In the data rows, the value 128 means zero.
Here is a table of points, one per row:
[159 128 139 138 121 139  91  69 100 103 134 139 143 142 107  85 178 144
 175 114 118 169 156 118 132  99 125 101 138 166  98 152 128  92 173  75
 190 147 102 127 108 194  70 167 109 155 128 156 137 171  82 144 180 138
  59  96 130  91 115 150 129  92 174  61]
[121 172 150 169 106 102 130 137 117  54 153 136 121 160  65 132  50 191
 106 120 148 155 128 180 161 129 115 128  96 137 104 123  86  79 144 127
 148 120 103 128 102 136 122 101 101 184 113 100 110 103 120  84 116 129
 186 123  97 123 109  52 172  55  84 130]
[100 115 174  76 139 156 122 107 125 174 223 120 132 150 211 160 105 133
 140 112 125 131 115 142 155 100  99  91 144 116 139 110 131 125 130 149
 130 129 166 197  89 174 185 136 111  64 147  95 123 160 135 104  73 120
 109 101 144  89 132 129 177 113  87  70]
[140 108 126 108  90  96 184 132 122 139 106 126 108 110 177 162 110  97
 111 152 167 173 103 166 148 139  83  99 133 126 117 218 157 128 167 116
 137 160 147 138 127 131 113 106 178 198 170 143 135 123 143  90  98 110
 114 159  95 149  98 216 146 143 139  98]
[114  99  93 159 115 169 100 140  74 146  89 132 155  91 168 123 143 120
 156 166 127  51 123 108 127 106 135 117 101 114  84 155 121 183 153 145
 178 197  96  85 113 126 153 163 152 108 101 116 107 122 127 125  57 149
 155 131 127 146  77 117 109  47  88 182]
[143  68 193 177 148 135 151 123  99 102 145 126  78  98 146 166 121 142
 141 126 139 179 146 162  85 119 128 152 169  60 121 118 146 171 148 192
 103 148  71 139 117  88 138 168  85 143 159 128  85 129  82 172 164 140
 164 166 150 117 152 127 149 135 186 156]
[187  75 136  86 101  96 111 134 156  94  88  98  84 144 110 115 125  91
 107 114 133 127 107 150 159 138 114 153  92 130  97  89 109 210 102 161
 147 133 140  95 150 117  79 129  77  60 127 207 147  95 100 119  78 151
 110 153 131  96 140 128 115 112 117  57]
[106 155 100  88 101 117 119 121 141 142  73 118 135 110 161 158 152 195
 138 115 154 114 134 115 151 106 129 113 146 113 118  72  88  79 108 164
 137 172 100  41 129  86 177  88 139 198  78 147 135 140  95 125 134 109
 129 102 158  50 141 157 174 191 122 111]
[115 193  95 153 152 167 133 107 176 102 147 128 118 150 170 134 134 135
  85 113 157 140 105 189  51 118 124 117 162 197 122 108 122 194 126 127
 178 111 136  72 133 203 154 117 111 116 114 158 136  93 179 144 164 118
 100 188 140 126 115 144 137 124 119 188]
[181 158 144 107 115 157 141 128 124 142 140  46 144 125 138 140 138 113
 109 156  88 134 129 107 147 157 160 153  76  60 191  57 139 131 136 117
 146 110  99 137 151 203  93 154 135 170 157 125 126 167  99  75 144 129
 125 153  97  83 122 149 116 145  72 210]
[116  64  90 154  54 108 113 100 142 212 152 129 151 136  88 118 152 178
  95 111 188 138 101 100 152 166 172 125  75 127  83 134 159 142 120 149
 109 103 118 186 105 137 157 140  59 136 113 138 141  76 171 150 179 153
 128 106  99 140 134 154 146 141 133 160]
[136 142 172 150 147  96 121 110 132 143 106 184 111 132 135 125 129 116
 149 136 160 114 112 153  87  88 197 114  45 145 142  47 159  92 148 146
  94 146  85 110 111 119  99 140 161  94 156  94  82 107 192 104  84 139
  98 106 115 135  72 117 125 207 145  92]
[150 172 144 142  88 129  99 102 130 110  99 104 166 101 129 154 130 170
 129 143  66  88 139 117 127 124 140 155 230 111 114 126  99 140 126 215
 131  88 163 137 121 109  58 146 160 129 149 125 146 140 210 144 121 177
 126 115  76 158 119 120 163 144 124  99]
[149 207 208 108 156 151  81 154 131 167 152 104 121 141 136 139 130 157
 158 147 181 126 127 123 113 140 104 194 151 118 109 144 129 109  69  85
  84 162 104 119 180 103 130 135 106  98 118 105 151  74 129 113 134 121
 161  95  99 127 100 192  76  78 157 120]
[150 127  86  86 132 156 115 123  87 144 154 144 170 138 118 113  82 129
 157 122 128 161  73 138 135 185 173 133 169  87 138 166 133 107 151 133
 127  61 144  50 138  97 102 150 137  89 112  98 102  53  49 130 114  88
  60 120 144 150 108 111 152 144 133 142]
[132 107 163  99 169 164 140 159 147  51  45 149 164 155 146 141 116 113
 145 128 137 166  81 105 173 132 178 178 113 191 130 193 137 102 123 185
  84 124 129 118 107 179 173 134 114 120 170 147 108 151 145 159 159 129
 140  83 133 129 142 132 114 124  96 148]
[ 86 108 126 110 162  90 110 130  98  96 154  77 129 104 137 134 127 128
  99 127  90 178 164 118 137 141 150 137 107 119 104 138 136 158  90 102
 150 118  91  84  83  92 118  34 114 120 135  38 135 133 162 165 140 173
  80 134 161 143 112 174  99 146  79 109]
[ 81 129 142 132 153 123 182 107 118 136  59 147 153 160 155  92 164 109
 157 113 156 137 106 102 112 186 109 133 128  92 142  49  72 168 158  79
 137 108 178 154 118 135 112  88 164 121 159 110 121  77 103 158 167 180
 202 120 144 135 105 140 169 106 134 108]
[163 108 110 163 101 126 160 175 127  75 144 218  81 122 159  96 115  92
 115 152  85  60  92 123 148 148 101 144 165 131 110 102 128  66  89 118
 136  83  90 166 122 160 156 150 137 122  84  69 151 107 121 122 154 165
 124 154 141  89 135 185 106 149 129 112]
[ 91 147  81 116 110 166 113 159 124  97 124 136 148  69 111 166  43 115
 105 131 168 133 125  95  96 139 198 142 162 140  95  75 163 154 110  46
 173 151 128 178 163 142 144 148 110 131 143 152 153 177  87 136 112 125
 144 110 116 173 136 115 135 168 150  67]
[161 152 155 115  63  71 161 125 108 127 114 113 119 141  68  94 165 157
 177  83 141  91 130 118 108  94 155 157 138 176 171 150 142 184 124 117
 157 121 116 139 149 135 183 107 143  86 135  64 115 176 102 161 129  47
 112 179  99 142 176 134 162 112  92 120]
[158 129 138 158 178 145 121 173 144 162 171 181 136 145 129 128 128 131
 133 174 157 135  93 119 132 142 163 117 123 113 177 153 153 173 165 120
 162 132 175 118 162  52  98 121 102 198  77 120 117 176 172 155 131 159
 127 145 127  77 204 119 114 102  94  81]
[101 109 120  93 126 162 138 156 166 104 115 123  93 177 144 114 150 191
 118 113  96 112 165 103 119 133  92  97 147 162 140 157 188 228 138 108
  59  91  94 143 157 148  98 135 123 176  75  97 122 137  95 106  85 161
 124  67 125 129  80  83 140 150 150 134]
[129 148 101 120 144 123 122 145 132  73 172 122  98  88 132 102 150 121
 123  65  97  90 143 120 131 188 184 102  98  84 146 188  85 147  99 129
  77 188 198 133 119 139 128 157 108 152 117 143 111 134 160 128 164  62
 156 141 141 120  47 145 147 125 142  91]
[120  68 150 129  95 142  78  99 136 139 129 158 128 114 153  98 128 143
 117 128 109 154 132 115  72 223 106 154 139 150 170 144  82  43 128 117
 113 193 117 149 174 162 115  45 119 115 104 152 109 170 129 163  83 145
 108 165 110 155 134  80 133 146 128 157]
[191 120  86 135 188 131 116 117  85 182  81 139 130 162  80 133 123 113
  71 151 125 159 186 142 131  81 126 180 174 132 166  99 148 122 129 176
 109 158 143 187 101 172 134  92 127 154  56 136 137 107 112 120 122  95
 147 134 169 169  76 136 112 129 108  88]
[137 107 182 185 117 117 139 175 131  94 102  97 159 149 123  85 129 120
  64  76 157 109 138 112 128  71 152  77 173  31  86 152 135 107 156  95
 134 134 162 135 163 148 126  82 147  83 103 143 108 135 149 106 123 106
  99  91 140 114 161 127  88 139 140 161]
[ 93 131 144  53 157  88 110  73 103 119 101 143 105 137 125 132 133 132
 114 109 164  66  92 174 149 108 142 129 134 130 148 149 100 130 134 102
 108 176 152 144  97 134  79 177 112 147 110  86 193 148 110  88 138 172
 104 135 156 190 218 122 117 141 154 206]
[112  67 137 126 153 110 127 158 135  87 115 110 177 131 113 121 124 146
 110 118 130 147 143 124  89 146  87  88 122 156 184  58 156 104  67 135
 135 139 139 156 113  43 165 208 211 172 163 143 162  72 150 141  94 104
  56 135 123 120 127 134 123  67 110 165]
[ 41 133  74 165 108 103  98 190 149 124 159 103  97 140 117 127 163 113
 171 160 174 176 113 132 140  68 120 100 115 114 146 115 107  87 107 224
 122 114 167 131 185 155 142 128 148 122 130 106 145 165  72 112 152 174
 108 150 108 165  88 128  90 111 140 124]
[173  80 141 159  94 127 158 152 183 178 102 131  90 137 138 132  74 100
 127 163 105 137 153 104  98  97 128 102 125 173 121 117  90 114 128  97
 109 118 176  88  97  76  84 128  78  95 146  98 188 188 108 145 149  81
 150  80 134 141  93 156 157 107 120 193]
[195 168  70  47 116 127 162 102 129 100 138 110 188 164 176  84 126 104
 129 136 150 159 143 101 124 100 104  95 111 107 131 126 122  89 133 127
 117  92  68 148 140  65 153 154  94 106 109 148 121 179 182 131 112 138
 181 171 136 173 131 122 127 106 179 123]
[102 113 109  87 130 213 170 152  91 146 121 127  61 115  30 153 180 122
 120 158 169  96 153 155  93 134  94 136 116  70 159 156 118  84  95 117
 168  79 127  90  98 164 131 130 108 123 160 151 128 142 191 148 109 114
 127  77 126 130 154 109 134 126 136 111]
[ 96 193 137 166 104 180 148 119  88 143 135 147 140 156  67 111 105 100
 141 135  68 155 126 149 167 178 123  95 112 174 140 122  80 185 132 174
 145 160 106 168 112  85 154  99 139 106 135 147 148 140 131 101  77 119
 117 100 131  99 156 173  94 171 204 177]
[ 79 131 102  89 124 146 113 107 153  97 142 176 151 108 127 154 139 104
 116 154 104 116 188 164 131  64 125 121  89 125 116 154  83 128 153 111
  91 106  96 195 181 111  63 126 151  98 123 145 103  62  95 195 135  76
 152 120 106  94 181 169 135 143  72 137]
[151 171 121 160 180  81  97  93 174 131 124 176 138 132  72 189 174 147
 133 129 102 125 118 129  93 149 107 114 107  91  90 186 149 121 103  85
 146  73 150 152  95  98 177 143 140  95 133 180 101 189  53 109 103 169
 141 140 133 137  99 138 138 153 102 156]
[197 146 115 146 157 139 132 132  97  84 171 142 134  58 153 133 129 164
 147 152 139 134 150  77 141 142  30 128  61 149  88 101 151 154 138 149
 131 146 182 117 131 141 130 104 151 100 122 126 128 106 132  92 195  98
 108  87 122 183 194  94 140 161 142 136]
[ 69  97 133 140 103 139 137  62 125 145  94 128 111  89 101 101 129 107
 189 111  62 196 132 140 133 108 113 141 160 124 124 115 177 122 122  85
 104 134 179  93 150 118 156 172 118 114  81 123 127 114 187  56 139 116
 183 153 115 107 138 110  93 148  80 122]
[ 79 106 153 177 130 122 160 122 145 158 192 140 204 138 156 118 136 124
  91  89  92  92 130 141 101 126 127 155  92 143 152 143 156 121 113 160
 130  95  98  42 115 151 101 123 152 150 151 152 181 145  81  93 119  97
 203 133 145 171 166 129 100 127 155  61]
[ 96 125 107 178 155  71  94 134  97 180  97 132 119 129 170 134  89 134
 110 149 111 129  75 105 171  79  78 165 127 108 168 151  63 180 100  68
  96  94  81 124 124 134 142 154 147 131 160 157 128 143 171 144 163  78
  80 146 119  98 104  50 125 135 163 115]
[108 158 135 103 122 209 141 147 140 168 101  96  94 126 136 146 146 134
 114  85 115  78 112 151 174 145 123 115 123 160  90  96 183  74 163 124
 113 119 124 165  99  45 108  87 148 108 149 151 117 137 108 130 199 118
 101 196 133 135  97  69  76 107 116 115]
[179 112 121  78 115  89 124 133 177 174 185 152 158 113  65 136 103  62
 147 120 135 106 174 156 132 140 124 127 166 132  90 122 127 146 169 118
  66 157 112  77 147 159 194 112 193 155 181 122 135 125 157 148 151 182
 130 129 138  94 120  78 108 105 140 143]
[115 130 105 168 193  84 149 117 135 150 116  11 108 146 108 140  91 124
 119 126 110  76 152  88 138 160 109 130 108 184 118 175 136  55 172 137
 156 133 154 117 164 147 120 177 112 109 127  95  91  95 136 178  97 152
 153 151 133  91 163 139 139 154 163 121]
[129 159 125 135 117  73 121 131 142 138 170 113  81 100 183 116 171  71
 174 147 106 122 129  99 141  97 188 130 170 163 154 126 158 102  94 124
 166 110 130 162  94 118 118  80  98 179 152 197  87  49 119 116  92 128
 150  91 164 150 160  80 130 102 134 176]
There is one direction along which these points spread out most. How far along it is each point below, from 0 to 99? The average is 50, and the first point in the table lies past the average. One standard deviation of the points above along it is 16.
[ 96 125 107 178 155  71  94 134  97 180  97 132 119 129 170 134  89 134
 110 149 111 129  75 105 171  79  78 165 127 108 168 151  63 180 100  68
  96  94  81 124 124 134 142 154 147 131 160 157 128 143 171 144 163  78
  80 146 119  98 104  50 125 135 163 115] 33
[120  68 150 129  95 142  78  99 136 139 129 158 128 114 153  98 128 143
 117 128 109 154 132 115  72 223 106 154 139 150 170 144  82  43 128 117
 113 193 117 149 174 162 115  45 119 115 104 152 109 170 129 163  83 145
 108 165 110 155 134  80 133 146 128 157] 60
[ 91 147  81 116 110 166 113 159 124  97 124 136 148  69 111 166  43 115
 105 131 168 133 125  95  96 139 198 142 162 140  95  75 163 154 110  46
 173 151 128 178 163 142 144 148 110 131 143 152 153 177  87 136 112 125
 144 110 116 173 136 115 135 168 150  67] 73
[197 146 115 146 157 139 132 132  97  84 171 142 134  58 153 133 129 164
 147 152 139 134 150  77 141 142  30 128  61 149  88 101 151 154 138 149
 131 146 182 117 131 141 130 104 151 100 122 126 128 106 132  92 195  98
 108  87 122 183 194  94 140 161 142 136] 58
[116  64  90 154  54 108 113 100 142 212 152 129 151 136  88 118 152 178
  95 111 188 138 101 100 152 166 172 125  75 127  83 134 159 142 120 149
 109 103 118 186 105 137 157 140  59 136 113 138 141  76 171 150 179 153
 128 106  99 140 134 154 146 141 133 160] 54
[179 112 121  78 115  89 124 133 177 174 185 152 158 113  65 136 103  62
 147 120 135 106 174 156 132 140 124 127 166 132  90 122 127 146 169 118
  66 157 112  77 147 159 194 112 193 155 181 122 135 125 157 148 151 182
 130 129 138  94 120  78 108 105 140 143] 37
[101 109 120  93 126 162 138 156 166 104 115 123  93 177 144 114 150 191
 118 113  96 112 165 103 119 133  92  97 147 162 140 157 188 228 138 108
  59  91  94 143 157 148  98 135 123 176  75  97 122 137  95 106  85 161
 124  67 125 129  80  83 140 150 150 134] 62
[143  68 193 177 148 135 151 123  99 102 145 126  78  98 146 166 121 142
 141 126 139 179 146 162  85 119 128 152 169  60 121 118 146 171 148 192
 103 148  71 139 117  88 138 168  85 143 159 128  85 129  82 172 164 140
 164 166 150 117 152 127 149 135 186 156] 45
[108 158 135 103 122 209 141 147 140 168 101  96  94 126 136 146 146 134
 114  85 115  78 112 151 174 145 123 115 123 160  90  96 183  74 163 124
 113 119 124 165  99  45 108  87 148 108 149 151 117 137 108 130 199 118
 101 196 133 135  97  69  76 107 116 115] 35
[ 81 129 142 132 153 123 182 107 118 136  59 147 153 160 155  92 164 109
 157 113 156 137 106 102 112 186 109 133 128  92 142  49  72 168 158  79
 137 108 178 154 118 135 112  88 164 121 159 110 121  77 103 158 167 180
 202 120 144 135 105 140 169 106 134 108] 41
[115 130 105 168 193  84 149 117 135 150 116  11 108 146 108 140  91 124
 119 126 110  76 152  88 138 160 109 130 108 184 118 175 136  55 172 137
 156 133 154 117 164 147 120 177 112 109 127  95  91  95 136 178  97 152
 153 151 133  91 163 139 139 154 163 121] 59
[ 79 131 102  89 124 146 113 107 153  97 142 176 151 108 127 154 139 104
 116 154 104 116 188 164 131  64 125 121  89 125 116 154  83 128 153 111
  91 106  96 195 181 111  63 126 151  98 123 145 103  62  95 195 135  76
 152 120 106  94 181 169 135 143  72 137] 61
[ 96 193 137 166 104 180 148 119  88 143 135 147 140 156  67 111 105 100
 141 135  68 155 126 149 167 178 123  95 112 174 140 122  80 185 132 174
 145 160 106 168 112  85 154  99 139 106 135 147 148 140 131 101  77 119
 117 100 131  99 156 173  94 171 204 177] 42
[140 108 126 108  90  96 184 132 122 139 106 126 108 110 177 162 110  97
 111 152 167 173 103 166 148 139  83  99 133 126 117 218 157 128 167 116
 137 160 147 138 127 131 113 106 178 198 170 143 135 123 143  90  98 110
 114 159  95 149  98 216 146 143 139  98] 47
[ 93 131 144  53 157  88 110  73 103 119 101 143 105 137 125 132 133 132
 114 109 164  66  92 174 149 108 142 129 134 130 148 149 100 130 134 102
 108 176 152 144  97 134  79 177 112 147 110  86 193 148 110  88 138 172
 104 135 156 190 218 122 117 141 154 206] 61
